In the rows, 128 means zero.
Each path below is one point turned by a fixed rotation once a step. After each direction that follows a path, write how fast that rotation turns it, in degrees each step (0 if it stays still).
Each turn is a multiple of 5 degrees from 10 to 175, or 0.
Each row of a path follows its step; steps can be skipped.
Path 1:
step 0: [133 126 138 133 130 141 135 142 121 132 130 132 128 131 131 118 118 121
 116 121 130 136 129 135 117 139 112 122 110 118 103 128 122 127 123 120
 133 132 128 126 144 128 132 131 122]
step 1: [119 115 126 126 124 135 130 135 135 112 123 113 130 127 137 117 134 127
 123 119 136 112 133 123 141 130 120 125 121 131 131 118 139 113 131 145
 119 130 118 129 115 114 118 122 128]
step 2: [116 124 127 131 125 148 120 108 120 125 120 132 130 138 134 126 143 132
 133 124 129 126 124 137 117 135 116 117 128 121 127 131 134 150 113 123
 128 130 143 136 132 127 134 125 122]
step 3: [119 134 121 123 130 112 132 137 116 129 125 131 124 121 143 118 135 118
 133 111 144 135 128 129 133 139 124 125 110 123 120 127 113 123 132 126
 125 128 122 117 117 129 124 140 117]
step 4: [124 123 142 124 133 126 133 126 130 109 121 119 136 137 120 130 123 128
 115 120 141 111 116 108 123 120 122 128 125 133 124 131 144 130 107 125
 129 141 131 129 125 131 130 132 124]
step 6: [135 123 138 129 138 131 127 138 137 116 111 134 127 107 139 128 140 131
 129 127 133 126 106 123 137 136 119 107 120 122 126 119 128 127 122 126
 127 129 123 115 138 121 125 132 126]
step 7: [117 104 137 129 131 149 131 118 124 119 139 120 131 134 125 129 120 117
 135 121 128 137 134 119 124 124 127 132 115 126 111 129 121 139 120 136
 123 137 128 127 115 121 123 133 126]
step 8: [106 127 129 118 122 124 112 132 130 131 123 123 124 131 148 131 133 135
 123 117 137 120 143 124 139 134 116 126 127 127 139 121 136 141 126 123
 131 122 121 121 145 132 120 135 122]
step 9: [128 126 125 123 128 121 125 127 127 120 119 130 126 122 127 125 123 126
 139 122 128 129 113 125 116 126 115 111 120 117 117 142 130 141 116 139
 126 131 127 115 112 146 130 111 124]
Directions:
[132 128 126 130 133 125 127 132 129 130 124 131 126 130 134 127 127 130
 130 126 128 128 126 130 127 128 127 130 122 133 126 129 127 127 127 130
 128 125 126 126 131 129 126 126 128]
130
[126 123 130 128 128 126 131 126 127 128 128 124 130 132 125 133 129 129
 126 131 129 127 128 129 127 126 127 132 124 127 127 129 130 123 127 133
 124 126 129 126 130 126 125 132 129]
115
[127 129 129 133 128 132 127 131 130 127 131 129 132 128 129 126 124 127
 125 127 131 128 129 127 129 125 130 129 128 132 125 128 130 128 128 128
 127 130 122 133 125 131 125 134 126]
110
[127 123 121 131 127 128 125 128 127 129 133 128 127 126 124 130 128 128
 127 122 126 128 131 128 123 128 127 125 126 132 128 128 124 125 131 127
 129 128 128 125 128 127 130 130 126]
155
Path 2:
step 0: [116 126 121 133 124 142 131 112 138 131 141 141 109 134 131 131 125 132
 127 117 131 139 129 147 119 129 136 134 132 128 139 144 130 119 128 138
 128 128 128 134 133 135 131 127 131]
step 1: [116 126 139 114 130 123 131 132 115 139 114 139 126 130 137 127 137 128
 135 126 128 125 134 127 127 132 133 138 132 132 123 145 129 122 119 142
 122 112 136 120 129 143 131 140 126]
step 2: [120 134 126 122 128 124 131 116 128 118 118 126 132 123 129 125 132 132
 122 130 130 128 132 146 125 121 137 143 118 147 126 118 133 125 128 145
 151 117 126 139 135 120 133 132 126]
step 3: [123 135 130 128 118 144 137 117 125 127 117 135 122 130 113 127 137 150
 137 126 139 131 129 129 123 121 120 134 126 121 117 131 132 111 136 126
 129 130 137 132 142 138 129 128 136]
step 5: [119 123 130 137 127 126 141 120 133 131 128 125 110 136 109 123 116 135
 124 116 123 137 123 135 125 135 129 135 111 126 138 127 133 126 139 151
 132 123 123 131 125 125 133 124 125]
step 6: [125 127 127 116 121 131 129 132 122 145 127 145 121 127 113 138 142 130
 138 124 114 125 137 142 120 131 125 132 128 123 141 134 136 119 132 128
 120 116 138 120 138 131 126 131 119]
step 7: [123 135 130 140 136 127 139 132 118 131 117 132 123 126 137 124 136 127
 126 145 125 138 133 139 124 131 131 141 122 152 146 142 119 120 123 133
 136 119 127 131 132 121 130 126 129]
step 8: [115 130 130 130 122 135 134 127 136 132 121 126 114 138 124 135 134 136
 127 137 118 121 132 131 122 124 134 144 117 123 107 137 129 134 138 134
 135 116 126 138 139 141 126 121 140]
step 9: [126 124 126 134 123 145 127 124 129 133 116 136 142 118 131 124 128 140
 148 122 116 129 125 151 124 121 143 133 137 130 124 137 138 119 120 129
 130 125 133 134 124 133 132 127 124]
Directions:
[127 124 127 127 123 129 129 129 127 127 128 130 128 126 126 129 126 127
 125 126 126 127 128 131 125 123 127 126 132 127 131 128 125 122 128 124
 132 134 131 129 129 130 125 130 127]
115
[131 126 126 130 128 124 122 125 132 125 128 127 125 125 128 128 126 128
 126 131 129 129 130 129 131 125 125 129 125 127 129 130 125 127 134 132
 130 127 124 129 129 131 129 128 127]
135
[125 130 125 129 126 129 127 127 130 127 128 129 128 127 127 128 128 129
 132 123 126 126 128 129 126 121 128 128 125 126 126 121 129 129 128 129
 126 126 127 129 130 124 128 125 122]
115
[125 127 124 126 127 130 126 128 127 131 131 130 124 131 136 126 129 129
 129 130 123 127 127 129 131 125 127 129 131 129 127 130 127 129 125 129
 133 127 127 127 126 130 126 125 131]
45
Path 3:
step 0: [128 111 128 132 131 142 128 120 131 122 126 127 127 121 138 124 133 123
 140 137 126 117 116 116 142 113 129 140 111 138 130 137 126 139 133 122
 131 137 131 127 134 130 144 134 132]
step 1: [147 124 130 128 133 137 134 130 141 131 124 126 140 140 131 116 134 140
 136 122 137 131 128 120 133 145 123 124 128 132 143 126 121 119 126 140
 134 121 112 121 116 127 137 120 132]
step 2: [120 132 122 135 132 115 125 125 122 130 129 126 130 108 128 118 119 135
 131 133 123 134 115 131 128 116 131 123 138 123 139 107 117 119 137 121
 133 123 131 114 122 138 133 122 135]
step 3: [122 121 138 122 141 120 118 132 119 131 117 124 118 117 124 123 126 140
 122 120 136 130 124 136 136 138 131 127 133 128 127 129 131 130 121 138
 115 136 125 152 118 131 132 143 138]
step 4: [118 123 127 139 140 136 127 127 126 123 138 122 126 115 130 125 130 118
 134 131 136 118 135 127 137 116 143 140 117 135 122 141 127 133 121 129
 114 108 129 120 117 119 132 123 128]
step 6: [125 135 120 131 118 118 129 134 124 139 123 119 135 123 126 127 120 136
 129 132 106 119 122 127 136 106 122 126 134 138 127 120 113 133 123 131
 119 134 128 125 130 132 132 119 111]
step 7: [136 128 146 126 133 139 120 130 121 124 110 131 142 126 117 136 136 128
 124 121 123 135 121 133 135 129 130 126 115 128 123 128 108 129 134 129
 124 134 125 144 123 122 128 146 130]
step 8: [137 127 137 137 137 129 118 125 136 112 126 107 121 127 137 130 136 133
 137 121 134 119 133 127 131 116 124 127 117 142 126 123 130 124 127 119
 133 112 133 111 138 125 137 135 129]
step 9: [130 116 148 128 135 120 136 140 128 127 117 138 131 138 136 112 123 136
 138 126 121 128 115 126 125 132 135 138 132 135 141 134 135 127 127 128
 146 134 119 119 126 137 120 124 135]
Directions:
[128 135 130 129 128 130 128 127 130 127 124 130 131 123 128 130 129 123
 128 127 126 130 129 124 131 130 130 129 129 125 128 130 128 125 132 131
 128 123 130 127 127 131 124 127 128]
130
